50 stands for zero in the data rows.
Some points, one per row:
[54, 25, 74, 42, 61, 58, 45, 47]
[81, 74, 22, 80, 31, 46, 66, 88]
[78, 83, 72, 20, 41, 72, 40, 99]
[28, 75, 42, 50, 29, 35, 49, 63]
[14, 56, 56, 44, 28, 80, 71, 59]
[95, 83, 8, 78, 24, 0, 61, 60]
[50, 47, 40, 48, 25, 52, 50, 38]
[16, 56, 16, 68, 17, 77, 78, 40]
[56, 42, 53, 43, 75, 63, 46, 48]
[58, 17, 72, 54, 67, 60, 41, 41]
[48, 45, 71, 50, 40, 34, 20, 44]
[23, 83, 61, 60, 35, 55, 71, 50]
[70, 41, 76, 42, 81, 43, 35, 48]
[22, 74, 51, 49, 54, 44, 28, 53]
Here are 12 more points, each followed by its number:
[53, 37, 65, 52, 42, 19, 55, 37] 0
[81, 26, 44, 64, 64, 44, 33, 53] 1
[43, 49, 42, 55, 76, 86, 16, 36] 2
[52, 55, 44, 62, 43, 47, 49, 53] 3
[49, 43, 55, 51, 29, 47, 64, 49] 4
[37, 42, 47, 84, 40, 29, 75, 62] 5
[21, 82, 52, 73, 70, 40, 49, 29] 6
[28, 58, 47, 57, 69, 52, 57, 53] 7
[46, 32, 54, 36, 85, 66, 33, 43] 8
[22, 64, 72, 51, 60, 35, 6, 31] 9
[63, 36, 51, 45, 75, 63, 61, 45] 10
[21, 22, 41, 66, 25, 65, 10, 15] 11
Which of these numbered points is nearest to each point below by angle, seen from the average point of the first points? Its number follows each.
[47, 33, 77, 38, 0, 26, 90, 40] > 4
[39, 72, 50, 70, 54, 54, 53, 47] > 6
[75, 59, 44, 55, 57, 37, 48, 56] > 1
[55, 54, 33, 72, 69, 54, 39, 55] > 3
[57, 42, 54, 52, 74, 60, 59, 51] > 10
[37, 92, 51, 78, 76, 0, 82, 41] > 6
[48, 42, 41, 29, 25, 48, 83, 72] > 4
[28, 65, 23, 62, 83, 78, 11, 42] > 2
[56, 58, 65, 52, 17, 11, 41, 49] > 0
[40, 73, 45, 50, 37, 24, 72, 70] > 5
[76, 44, 76, 53, 16, 70, 48, 55] > 4
[39, 92, 23, 89, 85, 56, 19, 19] > 6
[51, 57, 62, 67, 52, 25, 56, 45] > 0
[20, 92, 37, 47, 58, 39, 24, 48] > 6
[38, 35, 49, 64, 45, 67, 32, 43] > 11
[41, 46, 48, 56, 41, 48, 51, 56] > 5
